Rotation paths and how fast each direction turns (degrees each step)
Each turn is a multiple of 5 degrees from 10 to 175, or 0.
Each row of a path follows its step; steps can be skipped.

step 0: [-10   7  -6  -5   9  -4  -7   4  -5  -8 -18 -17   3   6   2  20  12   9
   5  -3  19  -8  -7  -2   4   8 -10 -18  -6   7  -5  -7  -2   7  -6  -3
  -7  -3  -7   4  17 -18 -12  -5  -2   5  -9  10   8   6  -7   9   1   1
 -14  -8   0  -7   7 -18  10  -4 -15   1  -7  -1]
step 1: [  2   2   8  -2   2  -1  -5  23  -7   7   7   8  -3  11  -7 -12  -7  -8
   1  -8  -2   0   6   0  -9  -4   1   9   6  -6   6   0 -14   7  11  -8
  -8 -21 -14   3  -6   4   5 -13  -4 -13  -3   7   8  -6 -19   4 -12 -17
   2  -9   4 -19   8   8 -15  -8   9  -2 -14   3]
step 2: [ -9 -12  -9  16   0  -4  11  -8  -8  -9  -2   8  13  13   1   0  -4  -6
  -1 -14   8   7   6   5  -3  18   2  -6   1   2  -2  13  24   0 -10  -9
  10  -9 -11   6 -12  -1   2   5   6  -4   4  -2  -3   0  15   2   3   6
   7  14  23  -4   3  17   1   2  -2  -4  14  12]
step 5: [ -3  18  -6   8   2  -5  19 -20  -6  -6  -5 -15  -3   4  -7  -7  -4   3
   7  -4   1   0 -11   1   8   9 -10 -12 -20  -3  11   7  -5  -4 -16   4
 -15 -10  -3 -10  10  -2  11  -1  -2   5   2  15  12   8   0   5   0   1
 -10   8  12 -13   1   4  14 -11  -4  10   0   6]
step 6: [  4  -7  22  -8   5   2  -5  25  -7  -5 -28  14  -2  -4   2   5  -7   8
 -14  -7  -1  -8 -14   6  -5  -4  -4   4  -7  -5  -2  -4  -8   9   5  -2
   2 -23  -6   6   1   5   8  -2  -3   5  -6  18   2 -14  -3   4 -12  -4
  -1   6  -4   4  11   2   5  12   6 -11   3   2]
step 7: [  0   0 -13  17   1  -7  -1   2  -3   6   0   4   3  14  16  11   1  11
   4  -8   8  12  11   9  -8  -1  -2 -12  14  20 -17   1  10  -8   6   3
  -4  -1 -13   0 -25  -9  -7  -6  -8   1   4  -5  14 -12  11   9   8  -1
  10 -12   3 -13   0   5   5  -4  10  -8  -6   2]
step 8: [-10  -4 -20   6   3  -8   4   6 -22 -15   1   8   3 -14  -7 -12  -5  -1
  -3   2 -12  -6 -13  -2   0   4  -3   0  -4 -13  -8  -6   2  -9  14   9
  -2  -4   7  -4   4   2  -8   3  -6 -15   3   0  -4  19  -7 -10   5   8
  -5   2  14 -29 -11  -4 -14  -8  -6   1   6   0]
step 10: [  2   2  -4   7   2   0   6  -3  -3  -8  14  -3  -2  -2  -5   2  -3  -3
  -1   1 -10   5  -6  -4  -1  11  12   0  -2   6   5   6  -4  -1 -18  11
 -11  -3  -6  -1   4  -8  16  -3  10   5  -8  14  10  -6   0  30  21 -16
   9 -11  -6  -6   9  11   0 -19  13   3 -18  -1]
step 11: [ -7 -13   6  -1 -13   4  16   4   5 -18  -9  17   5   5   3  -4  -8   8
  -9   9  15  -9 -13  18  11   2  -7  -6   4   4   8  10  -2   9   2   3
   1 -14  -2   2  -4 -11  10   2  -8   0 -10   0  -8  -5 -10  -1  -2 -13
 -15  18   5 -10 -17  -6  -5   4   1  -7  15   5]
Directions:
[-3  2 -2  3  3 -1 -5  1  0 -2 -3  0 -1  0 -1  3  0 -4  2 -3 -2 -2  0  1
  0  1  2  1  5 -1 -4  1 -6  2 -2  0 -2  2 -2  3  2  0  2 -1  0  4  3  0
  0 -4 -3 -1  0  0  0 -2 -5  3 -1  0  1  4 -2 -1  1 -1]
120
[-1  1  0  2 -1 -1 -2 -3  0  2 -2  4  1 -4 -1 -4 -2  0  1  1  1 -5 -3  1
  1  4 -3  1 -1  0  2  2  3  2 -2  2  0  1 -3 -4  0 -5 -4  4 -1  0  2  2
  1  0 -2 -2  3  0  2  1  0 -1  3 -2 -2  3 -3  2  5  2]
125
[-7 -2 -1 -2  3  1  0 -1  0  3  1 -1  0 -4  4  4 -2  2  2  3  1  0 -3  1
 -2 -1  3  0 -5  2 -1  2 -1 -2 -2  0 -1  0  5  3 -5 -3 -2 -1 -4  0 -1 -1
  0 -2 -1 -3 -2 -4  1 -2  2  0 -2  0 -2 -1 -1  0  1  0]
90

step 0: [ -4   6  11   1  -7  -4   0   4   3   6   2  -5   7   5  10  -4  -7  -6
   6 -13  -2 -17   3   2 -15  -3   2  -8  -5 -12  -2  -3  -3   1 -10  -6
  -7 -17  13   1   7 -23   3  -4  -6   0  10  -2  11  16   7  18   6   3
  12 -16   2  -9 -15   1  -5  -2  -2   6  -8   4]
step 1: [ 11  10  -1   2  14  -3   5  -3  19  -6 -10   2   1  -2  13   7  -2   1
   2  12   3 -13  -1 -10 -12   4   5   3   5   2   4  -3   3 -14  -5  -5
  -9   5  11  11  19  -6   3  -6  13  10  -1  -4   6  12  -9  16  -8  -5
  -3 -11   8  -5   4   0  -7  -3  -6  19 -10   8]
step 2: [  1   9   4 -14  -1  10   3  -1   4   2  -1   8  -5  -6  13   5  -8  -9
  -1  -3   3   2  -6   6 -13  16  -8  -5  -7  10   1  17   3   2 -19  -5
   3  -2  13  -5  10 -14   7   1  -8   1  17   3  16   2   9  15  -5  -7
   2   0  11  -6  -9  -1  -5  -3 -18  10   1  -5]
step 4: [ -5  12   1  -3   1  -2   3  11   6  -2  -4 -11  -1   5  13   1   0  -7
  -5   6 -12  -7  -5 -16  -8  11  -2  -7  -4   0   5  -6   6 -10   3  -8
   2  -2  18  -4   9 -14  10   5   2   3  19 -13  14   0   1  16   5 -16
   9  -6  17  -2   7 -10  -9   3  -3   2   0  14]
step 5: [ -6  11   7 -11  15   1  13  -7   8 -10  -4 -12   0 -10  13  -8   3 -10
   3   6  -8  -9  -7   3  -3  -9  -2 -11  -3   2   9   9  12  -2 -13  -3
  -7  -2   4 -11   5  -9  16  -6  -9   0  -7   0   5  17   4   9  -5   5
   3 -10   5  -8  -1   0 -13  -7  -8  21   0  -4]
step 7: [-11  14  -2   0  11  -9  -2  -1   9   2  -9   0  -4  -2   4  -2  -3   2
 -14  14 -10  -3 -13   6  -2  15 -12   0   9   6   4  -3  13   1  -2  -4
   1   2   0   0  16 -16  17 -15   1   5  -3  -6  11  -1  -2  20   3   2
  -9   6  15   3  -8   0  -9  -1  -5  15   4   7]
step 8: [  0  10  13   1   4   5   1   4   7 -21  -2 -10  -5  -8  12  -3  11 -13
 -12  -7   3   0  -3   8 -20  17   3  -4   0  -1   2   3   9  -2   0  -1
  -1 -11  -3 -14  -1 -15  12  10  -7   6   8  -9   8   0  17  -5   0  -1
  -2 -12  11   5   0  -5 -10   2  -7  13   9   2]
step 10: [  2  20   4  -5   6   0   2   0   3  -1  -8 -24  -8  -1  -7   1  -5 -14
 -13  10  -8 -17 -20   2   1   1 -12  -2  -2  -6   0   2   6  -7  -2  12
  -1  -8  -4 -12   4  -9   5  -1 -12   9  10  -1  17  -3  -1   6   4   6
   5  -9  14   4   1  -1   4   6  -4   5  16   5]
step 11: [ -1   2  19   3  11  -5   1   0   6  -2  -6 -10   5  -9   2 -24   6  -1
   7 -10  -4 -11   9  16  -5  -3   4   2   6   0  -3   0   5   0  -1  -3
  -2  -9  -3  -5  21 -19  14 -12  -6   8  -8  -4   4  -6  -1   3  -3   3
  -3  -7  11   9  -5  -6  -8   0   2  18  16   5]
Directions:
[ 3 -3  2 -1  1  1  2  3 -2  1 -2  0  0 -3 -4 -4  0 -3  1 -4 -3  3  3 -4
 -4  1  0  1  1  3  1  1 -1  1  0 -2  2  3  3  0  5  0 -4  1 -1  1  2  2
  1 -4  2 -2  4 -4  1  0  4  1 -1 -1 -1 -2  1 -3 -1  3]
160
[ 0 -1 -3  1  0  3  1  0 -1  1  3  2 -3 -1 -2 -1  0  0 -1 -3  3 -3  0  4
  2  3 -2  1  2  2 -1  4 -2 -4 -1 -2 -4 -1  1  3  4  1 -4  1  0 -2 -6  0
  2 -2 -1  4 -2  3 -1 -1  0  5 -2  0 -3  0  0  2 -2  2]
70
[ 1 -1  5  1  1  4  1  0 -2 -3  1  3 -1 -1  0 -2  4  3  4 -3  1 -4 -2  1
  1  1 -1  0  2  2 -2  5  2  3  0 -3  2  0 -1 -2 -1  1  5 -2 -1 -1  3  3
  1  2  2 -2 -1 -2  2  0 -3  3  2 -3  1  1 -1  0 -3 -3]
120
[-4  3  0  1  1  1  2 -7  1  0 -2  1  0  1  1  0 -1 -1 -1 -2 -4  1 -3  0
  1  3 -3 -1 -2  0  1  3  1 -2  1  0  3  0  5 -2 -2  1 -3 -1  0  4 -1  3
  1  0 -4 -1  1  2 -2  5  0  0  4 -1  3  2 -3 -1 -1  4]
130

step 1: [  5 -16  -6  -4 -13  -5  -9  -4  -1  -3 -16  -5 -11  -9 -10  -2  -5   8
   0  -1  -6   7   2   0  -6 -13   8  27  -3   9  16  -8 -10  -6 -11  -4
   0  -3   7  -1  24   4  13  14 -13 -10  12 -10  11   2  -7  -4 -12  -8
  -4 -11  10  16  -8  -4  17   4  -4  -1   0  -3]
step 2: [  0 -16   5  -5  16   2 -10   5   4   3  -6   0  -2  -4   1   0  -6  -4
 -18  -6 -17  -1   1  -6   6 -16   2  13 -21 -13  25 -12   0  -2   6  -4
  -3   7   9  17  -3   9   6   4  -1  -7 -18  14   5  -6   1  -2  -9 -13
 -17   2  -4   1  -1  -6  19 -10   3   7  -7 -14]
step 3: [ -3  -5   1   1   2  -3  -1   8  -5   5   4 -13   3   8   6  10  10   1
  -7 -11  -3 -10  10  -1 -20  -9 -12  18   7 -11  -5 -20   5  -5   3 -17
   1   4  -6 -11  -4  -2   4   9  -9 -17   3  12   8 -12   0   1 -13  13
 -15   3 -11   6   8 -24  16   3  13  11   3  -4]
step 4: [ -9  -2  -7  -4  -7 -14   1   4 -18 -12  -9  -2  -5  -5   4 -11 -16  11
  -4  -6   5 -21  13  -1  -1  -9   8  16   3  17  -3 -15  10  -7 -13 -13
 -23  -8  -1  11   0   8  -3  17   2   0   6   8   3 -10   3  -2  -8  -2
 -11  -1  -2  20   0  -3   6   4 -12  11   7  -7]
step 6: [ -3 -13   4   8  25 -11  -5   2   8   3   7  -2   1 -10   4   7  -1  -7
  13  -3  12  -6   4 -10 -15 -13 -21  -4 -17  -7   0 -10   9  -2   0  -8
  -1 -20   5  -7  17  -8   0  13  -6 -12   5   9   1 -16  -4  -6  12   5
  -8   3 -13  17   0 -14   3   3 -15   2  -2   1]
step 7: [-16  -2   7   4  -5  -4   4  18 -17 -13  -1 -16  12  -5   7   2 -10  -5
  10 -15  -1 -13   1   2 -10 -12  -5   9 -19   9   5   3   6 -14   6   8
  -8 -17   3   8  -1 -11   5   4  -9 -17   9  -2  -3   3  -3  17 -12  -9
  -1 -10 -12   7   5   7   4   6 -18   0   7 -10]
step 9: [  1   0 -13   8  -2 -12   2  -2   4   0  -7  -9  -4   2  -2   0   7 -21
  -7   6   0 -14 -21  -4  -7 -25 -16  -1  -7  -6   5  10  -1  -1  10 -10
 -20 -13  -5  -2  20   5   2   4 -12  -8  -1  -4  13   0   4  -7   5  -7
 -11  13 -13   4 -16   1  17  -1  -1  11   3   3]
step 10: [ -1 -11  -1 -14 -15 -12  -8   9  -7  13  -3 -20  -1   0   6   2 -12  -3
   8 -12 -11  -6  -1  11 -14 -17   6  -1  -8   4  16  -8   7  -3  -2  10
  -9  -7   8  -7  16  -4  -4   4   2  -3  -3  -5   6  16 -12  -9 -18  -4
   4  -6 -26   6  -8  -8  12   3   4   6 -10   7]
step 11: [ 10  -8   1   6   1   7 -14   9  11   9   0  -8  -5  -7   6  11   1   5
 -20 -18 -12  -3   9   7   2 -11   9  23  -3  11   9  -3  -5   1   0   3
 -11 -17   5   6   8   1   8   0 -17  -2  -5   1  -1 -18 -14 -18 -21   4
 -12   9  -1   1  -9  12   5  11  -5  -3  -7  -5]
Directions:
[-5  0  0  1  1  0  0  2 -4  2  3  3  4 -1  1  5 -2 -1  1  0 -3 -2  2  3
 -1  1  0  1  1 -6  3 -2  2  2  1 -1  1 -2 -1  2  2 -5 -4 -2 -1  0  0  1
  2  0  3 -3  0  2  3 -3 -5 -2  1  0 -1  1  2  0 -2  2]
100
[ 5  0 -1  1 -4 -1 -3  2  0  5  0  1  1  2  0  0 -2  2  4  1  3  1  1  0
  2  0  0 -2 -2  4  3 -5 -1  0 -2  3  3 -3 -2  0  1  0 -2 -5 -2  1  1  0
 -1 -1  3 -5  1 -1 -2  3 -1  2 -3 -1 -2  2 -3  2 -1  2]
70
[ 3  1 -1  1 -2 -1  1  1  0 -1  3  4 -2 -1  1  3 -2  0  1 -2 -1  2  3  1
  0 -1  5  0 -1  3 -4 -3  3 -4  1 -2 -3  4  2  0  0  3 -3 -1  2 -3 -4 -1
  1 -6  0 -3  2  2 -2 -2  1 -2  5 -2  1  1  1  3  0  0]
40
[-1  2 -2  0  5  1  1  1 -4  0  1  2  4 -2 -4  0  0 -2  3 -2  3  1 -2 -1
 -4  2  1 -4 -5  1 -6  2  0 -2  0  5  0 -3  3  0  1  2 -3  2 -1  2  2  1
  0 -1  3  0  0 -1  0  1  0  0  0  1  2  4  1  2  3 -2]
35

step 0: [-24  -6 -15   9   2  11  12   5  -3  -2  -7  10   0   0   1   9   0  -6
  -8  -7   9  25  -4   1  -6   6  -6   3   2   2 -15  -4  -8 -15   0   4
   0  11  -2   0 -12  -2  20   0   5 -16  -4   8  -7  11  12  19  13  -4
  -4  11 -20 -15 -15   4  -3  10   4  -9   4   5]
step 1: [-18  -5   3  13 -13   3   9   8   7  -5   8  13  -4   3  16  -4  -8   9
   7  -8  -4 -10   7  -1  -2  -6   9  -4   3  11  14  14 -23  -6   7   3
   2   3 -13  -5  -8  -5   2   0  21   2  10   8 -11  -8   5  17 -13  -4
   8   4 -20  -4  13  -5  12   6   9  -4   8 -20]
step 2: [  4   3 -10  -6   1   5  14   0  -5  10   3   5   3   4  -6  17 -15   9
   7 -18   1   4   4   7  -6  -8  18  -9  -6  -8  -8  -4  -1  -4  16   0
  -9  -3  -2   2  19   8   6  11  -6 -17   9  26   8   8  -4   1  -4  -6
   2  -7  -5   4  -5   7   9   3  17   2  15 -28]
step 3: [ -4   8   4  -9   5  -9   1  -5  -7 -17 -18 -11   8  -5   7   7 -11  -7
   6   1  -5  16   0  -6  -1  -7  -4  -9  -1  12 -16   4  -3   4  13   7
   2 -10  -3  18  -1   3  24  18  14  -5   4  -3 -19 -15   4  -9  15  -9
  -1   7 -14  -7 -11  -2  16   3   9   5   6 -13]
step 5: [-25  -8   6   8   3  18  12  -4   9  -5  14   4   8   6   7   0  -9  -4
  -7   3  -5 -20  13   3  -7  10   3  -5 -17   4  -7   9  -8  -9  11   6
   3   5 -33   9  12   6  12  -1   4  -5   7  10  -3  -1   8   1  -1  -2
 -12  -5   8 -10   2   9  11 -11   0   5  12  -9]
step 6: [ -1   3 -17   5  14   8  -5   4   2  -2 -10   0 -11   2  -6   4  -6  10
   5 -15 -12   9  20  19 -21  -4   7 -11 -14  13  10  -9  -1  -9   5   4
 -13   7  -4  23  19   6  10   9  -2   3  -3   1  -8  -2  -2  -5   9   7
   4  -4 -13   2  12 -15   3  -5   4   0  -4 -21]
step 9: [-17 -17 -11  12  -6  16   8   7  14  -1   1  -1   1  -8   8  -6   4   6
  -8 -12   7 -11  22   2   6   3  12  -5   7   1 -15 -13   2  -6  -6  14
   4   9 -13  16  -9  -3  10  -2  11   5  -1  22  -7   0   9   2   4  -6
  15  10  -9 -16  10 -16   2  -4  -1  12   0  -6]
step 10: [ -9  -1 -14   3  13   6  -6 -19   4  12   0  14  -5   0   4   4   3   3
  -5 -15 -10  18  -1   8  -5  -2  19 -13  -3   0  11   6   1  -4  23   2
   0   7  -6  -2   6   8   2  -9  -9   5   5  20   5  -7   6  11  -6  -2
   1  14 -27  -6   2  -1  16  -8  19  -8  -9  -6]
step 11: [-14   6 -10  -3 -10  -8   6   9  -6  -7   2  -7  -1   4 -10   4 -30  -5
  17 -10   0  12   3  -2   1 -13   1  -4  -4  -3  -1 -10   7  15  14   9
  -9  13   3   7   0  -6  17 -13  15 -22  14  -1  -3  -5   8  -2 -16  -9
   1   8 -10  -4  -3  -6  18   1  12  12   1   0]
Directions:
[ 2  2 -4 -2  0 -2  4 -2  1  5  1  0  0 -1  0 -1  3  0 -1  2  1  1  1  0
 -4  5  2 -4 -1 -2  0  4  2  1  3 -1  5 -2 -2 -4 -2  1 -2 -1 -2  0 -1  6
  3  1  1  1 -1  0 -1 -2  2  3 -2  4  0 -1  0  2  0 -1]
135
[ 1  0  0  0 -1  0  0 -1 -1  3  0  2 -1  2 -3 -3 -1  0 -2  2  0  5 -3 -2
 -3  3 -6 -1  0 -3  2  1 -2  4  2  1  0  4  0  0  0 -1  0 -1  5  0  1 -3
 -3 -1 -2  1  0 -3 -5  3 -3 -1  1  0 -3  4  1  2  0  3]
100
[ 1  0  2 -3 -2  3 -1 -1  3  3  0 -1  1  2  0  2  4  5 -5  0  1 -6 -2 -1
 -5 -2  2 -2  0 -2  3  1  2  0 -2 -1 -2  1 -5  4  2  0  0  0  2  1  2  1
  4  1  0  1  0  1  1  1 -2 -2  2 -1  1  3  1 -3  0 -3]
90
[ 0  1  0 -1 -5 -1  0 -1 -3 -2 -3  1 -1  0 -3 -1  5  2  1  3  0 -3  2 -3
  1 -1  2  3  2 -4  0 -1 -1 -4  4 -2  2 -1  3  2  2  0 -3  4  1 -2 -2 -1
 -1  1 -4 -2  1 -4  2  2  0  3 -1 -1  0  0  3  3  2 -4]
70
[ 1 -1  0  4  3  5  2 -4 -2 -1  4  0  3 -2  4  0  3 -1  0  0  3 -2 -5  0
 -1  1 -3 -2  2  1 -2 -2  1  2  3 -2  1  0  2  1 -3 -3  2 -2  2  1 -3 -1
  2  1 -2 -2  3  1  1 -1  2  0 -5 -6  0  1  1  1  2 -1]
80
